Each row of this table is followed by its label. One hidden rule gives the labels. It looks at one to three of the table's principal directions, none of them among the few with the most spread.
[-0.959 1.642 -0.349 -0.771 -0.085 0.034 -0.351 0.093 0.036 -0.393
 -0.501 -0.668 0.398 0.031 -0.463 0.225 0.637 -0.088 -0.513 0.058
 -1.160 0.217 -0.751 -0.197 0.606 -0.519 -0.608 0.315 0.177 -0.261
 2.073 0.937] 6
[0.113 -0.894 -0.643 0.334 -0.002 -0.928 0.082 -0.812 1.195 0.614
 -1.339 1.599 0.783 -0.745 0.225 1.068 0.036 0.454 0.397 -0.513
 0.797 0.365 0.135 -1.054 -0.675 1.251 0.185 -0.716 0.151 -0.140
 -2.049 0.500] 7
[0.729 -0.109 -2.526 2.731 1.430 -1.165 1.351 0.352 1.281 1.193
 -0.482 0.244 2.041 -0.820 0.031 1.070 -1.015 -0.761 1.508 -1.202
 1.442 -1.076 0.388 1.406 -0.441 3.149 -0.171 1.168 -1.514 -0.338
 -0.820 -0.480] 4
[-0.005 -0.746 0.355 0.497 1.943 -0.607 -0.740 -1.221 -1.790 -0.857
 3.080 -0.898 0.768 0.437 1.808 -1.428 -0.926 1.950 0.440 -0.172
 3.408 1.801 0.173 0.081 -0.421 -0.899 -0.612 -0.492 0.144 1.414
 -0.382 -1.048] 6
[0.477 0.547 -0.400 -0.482 -0.491 -0.639 -0.928 -0.265 0.374 0.104
 -0.879 0.355 -0.550 -0.399 -0.052 -0.039 0.050 -1.159 0.804 -0.579
 -1.671 -0.187 0.434 0.320 -0.834 0.042 0.137 0.109 1.249 -0.119
 -0.078 0.556] 4
[0.233 0.905 0.054 0.648 1.366 1.433 0.638 0.191 -0.213 -1.118
 1.905 -1.100 0.808 0.880 -0.298 -0.574 0.409 -0.059 -0.032 0.795
 -0.185 -1.450 -0.139 1.662 -0.490 -0.900 0.506 1.847 -1.083 -1.088
 3.427 -0.901] 7
[0.569 -1.504 -1.791 3.130 2.441 -1.529 1.632 0.141 -1.649 0.924
 3.547 -2.234 2.291 0.012 1.391 -1.053 -2.725 1.116 1.870 -0.451
 5.303 0.685 0.830 2.419 0.070 2.693 -0.791 0.596 -2.097 2.190
 -2.405 -1.754] 3
[-0.599 -1.021 1.567 -2.694 -3.495 1.551 -0.006 -0.630 2.917 0.455
 -4.680 3.964 -1.034 -0.548 -1.491 2.850 2.484 0.021 -1.843 1.195
 -3.504 -1.276 -0.412 -3.388 -0.445 -1.237 1.468 -1.211 0.940 -2.659
 -0.409 1.888] 2
[-0.131 2.740 -0.920 -0.301 -0.782 -0.655 -0.819 0.701 0.247 -0.027
 -1.918 -1.355 -0.920 0.013 -1.138 0.197 0.552 -2.335 0.182 -1.064
 -3.719 -0.560 -0.759 1.369 0.166 -0.452 -0.862 1.482 1.135 -0.525
 3.083 1.219] 6
[0.000 -0.161 -1.955 1.275 -0.527 -1.390 0.852 -0.033 2.094 1.570
 -3.218 1.332 1.217 -1.164 -0.562 2.317 -0.037 -0.668 0.479 -1.256
 -0.165 -0.413 -0.338 -0.425 -0.094 2.489 -0.408 0.190 -0.448 -0.707
 -1.420 1.055] 6
[0.342 1.744 -0.893 -0.067 0.664 0.345 -0.307 0.551 -0.781 -0.514
 1.692 -1.968 0.314 0.056 -0.183 -1.227 -0.313 -1.381 1.124 0.178
 -1.483 -0.975 0.649 2.213 -0.357 -0.132 -0.032 1.490 0.120 0.098
 2.232 -0.099] 1
[-0.147 -0.584 -0.025 -0.903 -1.700 -0.743 -0.409 -0.227 0.243 0.967
 -1.256 0.722 -0.580 -0.339 -0.060 0.663 -0.420 -0.494 0.458 0.024
 -0.824 -0.010 0.431 -0.361 -0.278 0.035 -0.016 -0.566 0.956 0.150
 -1.049 0.596] 2
[-0.425 0.316 -0.729 -0.122 -1.301 -0.769 0.135 0.330 1.148 1.052
 -2.989 0.778 -0.192 -0.796 -0.689 1.500 0.356 -0.683 -0.401 -0.808
 -1.247 0.167 -0.575 -0.979 0.710 0.965 -0.585 -0.391 0.304 -0.289
 -0.867 1.266] 2
[-0.135 -1.514 1.228 -0.939 -1.831 0.460 -0.160 0.106 0.715 0.683
 -2.277 2.077 -1.421 -0.575 -0.086 1.060 0.551 0.288 -1.263 -0.016
 -0.442 0.406 -0.101 -2.443 0.763 -0.422 0.229 -1.709 0.535 -0.256
 -2.401 0.361] 3
[0.462 0.791 -0.791 0.111 0.313 -0.951 -0.721 0.115 -0.211 0.062
 0.075 -0.533 -0.287 -0.383 0.150 -0.676 -0.454 -1.060 1.033 -0.788
 -0.770 0.246 0.463 0.762 -0.358 0.720 -0.210 0.119 0.820 0.649
 -0.507 0.222] 4
[0.283 -1.305 1.357 -0.301 -0.893 1.389 0.486 0.065 1.048 -0.070
 -1.847 1.847 -0.913 -0.261 -0.425 0.945 1.351 0.530 -1.633 0.197
 -0.434 -0.166 -0.419 -2.040 0.370 -0.583 0.686 -0.892 -0.232 -0.999
 -1.419 0.099] 4
[0.156 -1.532 0.361 -0.012 -0.029 -0.345 -0.444 -0.714 0.733 0.380
 -0.902 2.307 -0.101 -0.624 0.848 0.718 -0.044 0.863 -0.163 -0.512
 1.263 0.697 0.270 -1.985 -0.200 0.294 0.233 -1.503 0.372 -0.061
 -2.363 -0.247] 6
[0.745 -0.788 0.651 -0.103 0.016 -0.263 -0.863 -0.041 -0.968 0.061
 1.463 0.235 -1.148 0.331 0.916 -1.041 -1.158 -0.467 0.954 -0.052
 0.386 -0.130 1.033 0.678 -0.650 -0.695 0.330 -0.251 0.795 0.539
 -0.369 -1.274] 2
[-1.115 0.526 -0.664 -0.755 -0.498 -0.127 0.185 -0.187 0.906 0.286
 -1.720 0.507 1.090 -0.868 -0.412 1.162 0.868 0.708 -0.788 -0.004
 -0.222 0.746 -0.619 -1.748 0.863 0.768 -0.502 -0.827 -0.166 -0.093
 -0.803 1.612] 4
[-0.748 0.099 0.965 0.441 0.702 1.487 0.918 0.831 -0.349 -0.603
 0.679 -0.331 0.079 0.737 -0.229 0.059 0.534 1.095 -1.795 0.620
 1.072 -0.030 -1.042 -0.669 1.652 -0.830 -0.240 0.092 -1.591 -0.436
 1.631 -0.829] 6
[-0.101 -1.575 0.706 0.366 -0.094 0.289 0.658 0.101 0.039 0.443
 0.558 1.098 -0.048 0.405 0.353 0.342 -0.628 0.867 -0.277 0.609
 1.749 -0.257 0.222 -0.559 0.275 0.156 0.442 -0.645 -0.853 -0.083
 -0.905 -1.111] 2
[0.689 1.150 -1.098 2.797 3.398 -0.068 0.737 1.473 -2.579 -0.675
 4.594 -3.888 0.822 0.726 0.883 -2.672 -1.906 -0.363 1.080 -0.637
 2.714 0.114 0.294 3.473 1.010 0.908 -1.018 1.769 -1.830 1.744
 1.511 -2.271] 4
[-0.824 0.353 -1.444 -0.758 -1.873 -1.778 -0.053 -0.540 1.110 1.368
 -3.175 0.230 0.729 -1.137 -0.716 1.723 0.238 -0.306 0.298 -0.627
 -1.146 0.828 -0.441 -0.865 0.049 1.429 -0.849 -0.593 0.876 0.339
 -1.745 2.481] 5
[0.487 -1.374 1.383 -1.738 -1.928 0.986 -0.341 -0.297 0.847 0.170
 -1.003 2.083 -1.346 -0.102 -0.370 0.367 0.626 -0.352 -0.116 1.106
 -1.720 -0.938 0.916 -1.122 -0.976 -0.742 1.562 -0.925 0.952 -0.821
 -1.463 0.206] 3
[-0.395 1.539 -0.981 0.342 0.610 -1.381 -0.414 0.372 -1.726 -0.029
 1.545 -2.910 0.201 0.372 0.183 -1.295 -1.143 -0.516 0.900 -0.504
 0.284 0.947 -0.188 1.977 0.489 0.197 -1.296 0.769 0.280 1.628
 1.136 0.187] 5
[0.290 -0.715 -0.964 1.394 0.477 -1.631 0.575 0.229 -0.271 0.930
 -0.096 -0.550 0.311 -0.372 0.293 -0.122 -1.152 0.088 0.693 -0.931
 1.882 1.024 0.063 0.375 0.365 2.084 -0.612 -0.512 -0.420 1.459
 -2.878 -0.104] 1
[0.024 -2.554 2.406 -0.728 0.031 1.524 0.083 -1.127 -0.189 -0.797
 1.074 1.885 -0.363 0.534 0.864 -0.089 0.658 2.485 -1.370 1.248
 2.233 0.640 0.043 -2.241 -0.356 -1.802 1.046 -1.515 -0.227 -0.331
 -1.448 -0.978] 5
[-0.279 1.462 -0.395 -0.305 0.496 -0.346 -0.652 -0.149 -0.571 -0.633
 0.374 -1.318 0.159 0.097 -0.059 -0.630 0.265 -0.232 0.117 -0.338
 -0.719 0.599 -0.398 0.562 0.039 -0.499 -0.625 0.477 0.554 0.369
 1.406 0.607] 7
[-0.497 -1.866 0.910 0.408 0.712 0.763 1.103 -0.153 -1.801 -0.115
 3.016 -1.227 0.915 0.578 0.979 -0.837 -0.871 2.469 -0.623 1.246
 3.939 1.019 0.107 -0.156 0.886 -0.477 -0.261 -0.649 -1.519 1.306
 -1.325 -1.150] 2
[-0.086 1.874 0.612 -0.780 0.413 0.065 -0.937 0.658 -2.064 -1.080
 2.845 -2.582 -1.208 1.459 -0.092 -2.336 -0.732 -1.068 0.686 0.714
 -1.324 -0.284 0.226 2.461 -0.042 -1.533 -0.070 1.097 0.653 0.814
 3.279 -0.740] 2
[0.912 -2.055 0.106 1.134 0.732 -0.015 0.328 -0.280 0.754 0.509
 0.241 2.212 0.193 -0.385 0.928 0.407 -0.678 0.512 0.503 -0.313
 2.069 -0.371 0.892 -0.776 -0.595 1.053 0.805 -0.782 -0.565 -0.287
 -2.399 -1.395] 4
[0.779 1.202 -1.978 1.870 1.926 -2.046 -0.409 -0.122 -0.535 0.092
 1.372 -1.537 0.868 0.037 0.579 -0.952 -1.467 -1.158 2.201 -1.459
 0.732 0.067 0.396 2.648 -1.042 1.536 -0.641 1.368 0.188 0.861
 0.758 -0.575] 6
[0.535 -0.787 0.404 0.151 0.899 -0.351 -0.529 -0.510 -1.433 -0.373
 2.801 -0.670 -0.096 0.535 1.124 -1.538 -1.216 0.479 1.123 0.337
 1.677 0.357 0.958 1.068 -0.873 -0.444 0.281 -0.098 0.304 1.061
 -0.462 -1.229] 2
[-0.394 1.912 -0.370 0.874 2.006 -0.016 0.314 1.220 -3.705 -0.989
 5.211 -5.407 0.451 1.449 0.408 -3.176 -1.720 -0.007 0.726 0.615
 1.658 0.608 -0.034 3.785 1.210 -0.625 -1.316 1.747 -1.073 2.303
 2.968 -1.261] 3
[-1.481 2.059 -1.358 0.282 0.213 -0.545 0.880 1.263 -0.875 0.334
 0.280 -2.856 1.142 0.084 -0.811 -0.114 -0.349 -0.089 -0.396 0.044
 0.106 0.618 -1.016 0.964 2.112 1.093 -1.575 0.667 -1.165 1.068
 1.418 0.939] 1
[-0.514 -3.137 1.650 -0.812 -1.187 0.626 0.667 -1.023 1.033 0.514
 -1.313 3.066 0.053 -0.270 0.380 1.478 0.645 2.547 -1.513 0.968
 2.272 0.897 -0.132 -3.479 0.181 -0.081 0.830 -2.438 -0.414 -0.296
 -3.730 0.126] 2
[-0.197 -1.021 -0.537 0.581 0.620 -0.709 0.236 -0.705 -0.010 0.472
 0.760 0.526 1.248 -0.227 0.855 0.381 -0.820 1.090 0.604 -0.032
 2.310 0.431 0.343 -0.272 -0.306 0.729 -0.158 -0.400 -0.475 0.379
 -1.038 -0.393] 5
[-0.149 -0.301 -0.566 0.127 -1.390 -0.529 0.475 0.491 1.593 1.262
 -3.116 1.570 -0.290 -0.794 -0.767 1.746 0.282 -0.773 -0.360 -0.634
 -1.061 -0.372 -0.277 -1.108 0.543 1.344 -0.063 -0.517 -0.032 -0.625
 -1.457 0.823] 3
[-0.219 -0.603 -0.822 1.456 0.288 0.510 2.000 0.217 0.885 0.635
 -0.340 -0.064 1.809 -0.011 -0.549 1.379 0.062 0.637 -0.305 0.443
 1.335 -1.093 -0.424 0.493 0.223 1.140 0.041 1.016 -2.025 -0.906
 0.472 -0.173] 5
[-0.585 1.184 -0.587 -0.337 0.563 0.734 0.604 0.935 -0.948 -0.321
 1.891 -2.036 0.898 0.047 -0.335 -1.037 -0.205 -0.047 0.103 0.966
 0.033 -0.200 0.252 0.983 0.969 0.547 -0.186 0.442 -0.979 0.704
 0.723 0.148] 1
[-0.463 3.503 -2.105 0.785 -0.221 -1.078 0.031 1.421 -0.525 0.362
 -1.365 -3.486 0.085 -0.112 -1.302 0.050 -0.071 -2.446 0.334 -1.427
 -2.903 -0.293 -1.171 2.630 1.185 0.466 -1.955 2.333 0.155 0.263
 3.561 1.380] 5
[0.253 -1.869 1.524 -0.742 -0.054 1.362 0.533 -0.477 0.101 -0.508
 1.253 1.278 -0.078 0.354 0.205 -0.396 0.415 1.405 -0.501 1.551
 1.222 -0.195 0.645 -1.106 -0.570 -0.358 1.484 -1.053 -0.513 -0.179
 -1.837 -0.662] 1
[0.168 0.946 -0.762 -0.621 -1.258 -0.469 -0.421 -0.173 1.367 0.470
 -2.048 0.810 -0.184 -0.295 -0.854 1.065 0.429 -1.663 0.768 -0.206
 -2.869 -1.310 0.171 0.566 -1.088 0.158 0.392 0.824 0.975 -1.207
 1.369 1.002] 5
[-0.343 -1.539 0.909 -1.218 -1.959 0.047 0.000 -0.395 1.059 0.726
 -2.684 2.099 -0.786 -0.730 -0.285 1.330 0.858 0.744 -1.149 0.132
 -0.326 0.804 -0.239 -2.724 0.396 0.071 0.267 -1.932 0.618 -0.105
 -3.139 1.139] 3
[0.786 -1.405 0.914 0.541 0.956 0.835 -0.081 -0.435 -0.086 -0.540
 0.837 1.072 -0.236 -0.070 0.855 -0.404 0.182 0.911 -0.361 -0.112
 1.492 0.259 0.337 -0.888 -0.333 -0.509 0.543 -0.619 -0.211 -0.128
 -1.283 -1.076] 7
[1.127 0.677 -1.414 0.040 -1.209 -1.780 -1.265 -0.308 2.023 1.090
 -3.538 1.976 -0.969 -1.101 -0.420 1.305 -0.008 -2.765 1.639 -1.854
 -3.317 -0.988 0.600 0.322 -1.653 1.186 0.248 0.376 2.027 -0.987
 -0.521 0.971] 6
[-0.320 0.836 0.067 0.502 1.928 -0.100 -0.073 0.193 -2.179 -1.038
 3.704 -2.594 0.548 1.005 0.707 -2.099 -0.965 0.798 0.382 0.461
 1.986 0.846 -0.008 1.628 0.430 -0.454 -0.543 0.529 -0.626 1.452
 1.450 -1.060] 7
[0.750 1.024 -1.115 1.708 0.778 -0.222 0.557 1.125 -0.767 0.294
 1.176 -2.097 0.059 0.397 -0.219 -0.660 -1.117 -1.707 1.119 -0.587
 -0.415 -1.307 0.249 3.050 -0.013 0.484 -0.457 2.112 -0.705 0.043
 2.162 -1.023] 2
[0.097 1.395 0.354 0.141 0.573 0.566 -0.241 1.004 -1.507 -0.795
 1.573 -2.258 -0.901 0.719 -0.164 -1.547 -0.158 -0.798 -0.218 -0.002
 -0.803 -0.050 -0.247 1.539 0.780 -1.010 -0.502 0.941 -0.061 0.541
 2.126 -0.573] 3
[0.145 -0.431 1.195 -0.790 -0.261 0.568 -0.956 -0.489 0.129 -0.560
 -0.516 1.338 -1.073 0.020 0.415 0.009 0.664 0.326 -0.729 -0.141
 -0.496 0.361 -0.094 -1.393 -0.205 -1.508 0.280 -0.745 0.918 -0.478
 0.065 -0.154] 6
[0.271 -1.047 2.250 -0.496 1.085 1.666 -0.588 -0.971 -0.361 -1.735
 1.220 1.170 -0.688 0.621 0.807 -0.772 1.266 1.866 -1.502 0.514
 1.156 0.808 -0.360 -1.814 -0.337 -2.329 0.744 -0.913 0.170 -0.487
 0.120 -0.919] 7
[0.372 2.547 -1.397 0.533 1.328 -1.483 -1.085 0.933 -1.261 -0.320
 1.722 -2.366 -0.448 0.284 0.102 -1.956 -1.268 -2.122 1.782 -1.023
 -1.218 0.024 0.462 2.709 -0.011 0.841 -0.687 1.129 0.730 1.255
 1.746 -0.358] 4
[-1.361 -1.228 -0.768 -0.029 -1.656 0.955 2.306 0.081 1.955 1.456
 -3.017 1.280 2.203 -1.220 -1.050 3.139 1.137 1.511 -1.641 0.819
 0.772 -0.395 -0.832 -2.285 1.379 1.396 -0.281 -0.510 -1.952 -1.130
 -1.653 1.653] 3
[-1.016 -0.058 -1.929 1.753 -0.186 -0.007 2.445 0.997 0.688 1.624
 -0.807 -0.872 2.479 -0.417 -0.694 2.055 -0.672 0.315 -0.211 0.187
 1.549 -1.094 -0.620 0.785 1.468 1.959 -1.018 1.260 -2.618 -0.505
 0.821 0.166] 2
[-0.425 1.341 -1.102 1.016 0.989 -0.055 0.505 0.833 -0.926 0.073
 1.508 -2.057 1.001 0.347 0.054 -0.377 -0.886 -0.439 0.430 -0.093
 0.552 -0.522 -0.210 1.881 0.830 0.191 -0.942 1.501 -1.052 0.232
 2.641 -0.588] 5
[0.589 1.386 -1.196 0.948 1.774 -1.365 -0.599 0.690 -2.158 -0.196
 3.804 -2.883 0.101 0.627 0.770 -2.555 -2.280 -1.341 2.427 -0.307
 0.728 -0.073 1.184 3.498 -0.403 0.834 -0.439 1.212 0.122 1.832
 1.144 -1.326] 3
[-0.640 -0.301 0.665 -1.138 -0.811 0.716 0.361 0.020 0.385 -0.099
 -0.595 0.532 -0.007 -0.092 -0.522 0.308 0.796 0.745 -0.953 0.934
 -0.274 0.267 -0.224 -1.396 0.531 -0.007 0.409 -0.941 -0.203 -0.051
 -1.019 0.756] 1
[-1.133 0.040 0.102 -0.437 -0.835 1.295 1.579 0.389 1.351 0.196
 -1.560 0.644 1.074 -0.064 -1.265 1.618 1.338 0.874 -1.618 1.169
 -0.344 -0.681 -0.938 -1.341 1.047 0.397 0.282 -0.056 -1.516 -1.220
 0.498 0.954] 4
[-0.525 -0.905 1.808 -2.059 -2.034 1.416 -0.288 -0.606 1.723 -0.228
 -3.014 2.976 -1.124 -0.288 -0.730 1.588 2.127 0.758 -2.031 0.775
 -1.825 -0.014 -0.634 -3.329 0.069 -1.438 0.954 -1.554 0.753 -1.582
 -0.791 1.184] 7
Which label does each new row get?
[0.056 1.368 1.016 -1.656 -0.871 0.112 -1.829 -0.030 -0.914 -0.825
 0.014 -0.646 -2.004 0.507 -0.070 -1.070 0.373 -1.182 -0.034 -0.136
 -2.726 0.178 -0.033 0.381 -0.305 -2.317 -0.136 0.193 1.981 0.044
 2.150 0.301] -> 5
[-0.335 -0.218 -1.270 0.938 -0.118 0.309 1.612 0.277 1.425 0.778
 -1.933 0.305 1.731 -1.041 -0.744 1.731 0.749 0.413 -0.667 -0.223
 0.422 -0.310 -0.587 -0.753 0.729 1.764 -0.325 0.213 -1.451 -0.646
 -1.179 1.028] -> 4
[-0.451 -1.876 1.393 -0.309 0.197 0.794 0.282 -0.574 -0.311 -0.254
 0.773 1.162 0.182 0.140 0.786 0.105 0.177 2.241 -1.193 0.740
 2.522 1.048 -0.152 -2.048 0.540 -0.686 0.229 -1.527 -0.600 0.286
 -1.740 -0.577] -> 6
[0.022 -1.823 0.802 -0.081 -1.197 0.526 0.672 -0.807 2.210 0.494
 -3.226 3.063 -0.065 -0.468 -0.491 2.293 1.417 0.963 -1.375 -0.024
 -0.020 -0.193 -0.669 -2.573 -0.364 0.035 0.752 -0.963 -0.159 -1.576
 -1.767 0.633] -> 6
[-0.274 1.316 -0.373 -0.286 0.192 0.409 -0.124 1.079 -1.327 -0.083
 2.025 -1.935 -0.065 0.352 -0.001 -1.205 -0.908 -0.973 0.656 0.545
 -0.675 -0.729 0.570 1.765 0.687 -0.316 -0.340 0.924 -0.288 0.512
 2.057 -0.560] -> 3
[0.114 1.528 -2.028 1.920 2.094 -1.368 0.721 1.289 -2.270 0.220
 3.649 -4.175 1.245 0.399 0.341 -2.177 -2.301 -0.815 1.924 -0.370
 1.884 0.274 0.544 3.723 0.736 2.068 -1.163 1.491 -1.261 2.308
 0.543 -0.937] -> 1
[0.211 -3.570 2.029 -0.946 -0.978 1.138 0.101 -1.730 2.460 0.056
 -2.716 5.258 -0.234 -0.791 0.484 2.126 1.795 2.468 -1.777 0.456
 1.393 0.567 -0.025 -4.829 -0.814 -0.398 1.644 -2.839 0.231 -1.526
 -4.248 0.219] -> 7
[-0.106 -0.417 1.043 -1.811 -2.098 0.712 -0.509 -0.190 1.018 0.237
 -1.818 1.855 -1.218 -0.076 -0.598 0.897 0.818 -0.580 -0.470 0.747
 -2.367 -0.884 0.268 -1.191 -0.473 -1.055 0.901 -0.576 1.033 -1.147
 0.095 0.637] -> 2
[-0.013 0.264 -0.076 -0.302 -0.664 -0.091 -0.073 0.235 -0.182 0.279
 -0.005 -0.390 -0.303 0.192 -0.233 0.011 -0.317 -0.692 0.363 0.234
 -0.850 -0.574 0.201 0.781 -0.144 -0.274 0.003 0.479 0.250 -0.103
 0.868 0.014] -> 2
[0.428 -0.302 -0.260 0.317 -0.449 -0.679 -0.399 -0.303 0.379 0.466
 -1.283 0.566 -0.401 -0.430 0.156 0.541 -0.053 -0.473 0.257 -0.906
 -0.392 0.139 -0.003 -0.186 -0.384 0.063 -0.284 -0.052 0.702 -0.095
 -0.639 0.250] -> 5
[0.477 1.168 -2.027 2.255 2.009 -0.671 1.052 0.777 -1.012 0.068
 1.944 -3.121 1.601 -0.137 0.042 -1.049 -1.023 -0.602 1.194 -0.744
 1.316 -0.052 0.061 2.828 0.280 1.809 -0.939 1.742 -1.350 1.074
 0.485 -0.376] -> 4
[-0.475 0.584 -1.263 0.715 0.906 -1.993 -0.157 -0.481 -1.162 0.278
 1.455 -1.873 1.176 0.274 0.587 -0.604 -1.375 0.397 1.241 -0.468
 1.768 1.152 -0.118 1.465 -0.163 0.837 -1.128 0.399 0.051 1.525
 0.199 0.116] -> 5
[-0.573 -0.345 0.901 -1.258 -0.963 1.687 0.693 0.011 0.500 -0.353
 -0.393 0.405 0.228 0.009 -0.751 0.480 1.251 0.789 -1.219 1.464
 -0.728 -0.457 -0.175 -1.140 0.318 -0.686 0.713 -0.350 -0.526 -0.758
 -0.005 0.696] -> 1
[0.088 0.948 0.022 -0.545 0.172 -0.738 -1.249 -0.323 -0.817 -0.388
 1.234 -0.590 -0.579 0.635 0.398 -0.947 -0.696 -0.791 1.096 -0.034
 -0.851 -0.165 0.425 1.320 -0.857 -0.957 -0.029 0.574 1.159 0.241
 2.002 -0.383] -> 5
[0.309 -0.144 1.209 -1.433 -0.784 -0.183 -1.587 -0.407 -1.327 -0.470
 0.950 -0.358 -1.767 0.343 0.599 -1.364 -0.328 -0.323 0.351 0.140
 -0.878 0.725 0.590 0.088 -0.528 -1.740 0.079 -0.654 1.811 0.877
 -0.218 -0.127] -> 2
[0.097 2.216 0.134 -0.322 0.994 0.282 -0.898 0.751 -1.411 -1.222
 2.026 -2.226 -0.809 0.780 -0.142 -1.997 -0.101 -1.155 0.336 0.034
 -1.494 -0.139 -0.017 1.815 0.208 -1.006 -0.234 1.053 0.484 0.498
 2.832 -0.391] -> 4
[0.394 0.746 -0.162 -1.631 -1.342 -1.891 -1.988 -0.240 -1.793 0.371
 1.212 -1.614 -1.638 0.152 0.442 -1.824 -1.614 -1.752 2.227 -0.131
 -1.802 0.565 1.365 1.946 -1.154 -0.529 -0.250 -0.128 2.595 1.854
 -0.419 0.427] -> 2
[-0.319 -0.180 0.307 -0.432 0.034 -0.051 -0.127 -0.128 -0.446 -0.182
 0.411 -0.234 -0.044 -0.052 0.194 -0.406 0.031 0.676 -0.305 0.209
 0.612 0.873 -0.072 -0.649 0.405 -0.016 -0.143 -0.770 0.080 0.698
 -1.041 0.237] -> 4
[-0.735 1.646 -1.485 0.656 -0.123 -0.773 0.151 0.256 0.893 0.477
 -2.625 -0.504 0.848 -0.716 -0.671 1.530 0.699 -0.527 -0.625 -1.364
 -1.058 0.358 -1.353 -0.293 0.989 0.602 -1.468 0.708 -0.131 -0.502
 1.403 1.444] -> 6
[-0.430 0.187 -0.753 -0.111 -0.740 0.091 0.487 -0.176 1.848 0.539
 -2.734 1.423 0.846 -0.886 -0.749 1.911 1.090 -0.042 -0.613 -0.292
 -1.010 -0.375 -0.556 -1.364 0.175 0.827 -0.033 -0.124 -0.237 -1.171
 -0.288 1.303] -> 7
[-0.567 1.065 -0.191 -0.988 -0.904 0.629 -0.056 -0.058 0.003 -0.175
 -0.507 -0.898 0.349 -0.052 -0.637 0.394 0.715 -0.335 -0.315 0.524
 -1.732 -0.507 -0.322 0.329 0.052 -1.037 -0.304 0.820 0.275 -0.589
 2.075 1.055] -> 5
[-0.232 0.437 0.920 -1.054 -0.211 0.551 -0.816 -0.220 -0.172 -0.720
 0.094 0.349 -0.748 0.345 0.029 -0.327 0.588 0.109 -0.530 0.305
 -0.929 0.131 -0.193 -0.602 -0.062 -1.383 0.217 -0.270 0.696 -0.341
 1.156 0.065] -> 6
[-1.145 -3.349 -0.039 1.027 -0.371 0.556 3.039 -0.378 0.759 1.410
 -0.402 1.013 2.673 -0.554 0.069 2.146 -0.097 3.508 -1.482 1.326
 4.876 0.780 -0.500 -2.299 1.340 1.961 -0.090 -1.483 -2.950 0.303
 -4.157 0.175] -> 3
[0.155 -0.328 1.145 -1.419 -1.269 0.924 -0.508 -0.914 0.878 -0.487
 -1.022 1.415 -0.639 0.315 -0.421 0.640 1.189 -0.049 -0.364 0.822
 -1.939 -0.901 0.039 -0.633 -1.323 -1.766 1.037 0.150 0.990 -1.479
 1.250 0.478] -> 5
[0.342 1.804 -0.513 -0.214 0.326 -0.841 -1.039 0.545 -1.806 -0.397
 1.986 -2.734 -0.824 0.558 0.088 -2.002 -1.086 -1.643 1.437 -0.278
 -1.347 0.015 0.521 2.710 -0.297 -0.510 -0.575 1.163 1.052 1.228
 1.869 -0.179] -> 3
[-0.996 0.831 0.602 -1.360 -1.147 0.046 -0.481 -0.187 0.391 -0.195
 -1.366 0.381 -0.500 0.372 -0.635 0.669 0.839 0.104 -0.941 0.377
 -1.517 0.195 -0.868 -0.920 0.360 -1.119 -0.182 -0.245 0.640 -0.580
 1.589 0.980] -> 5
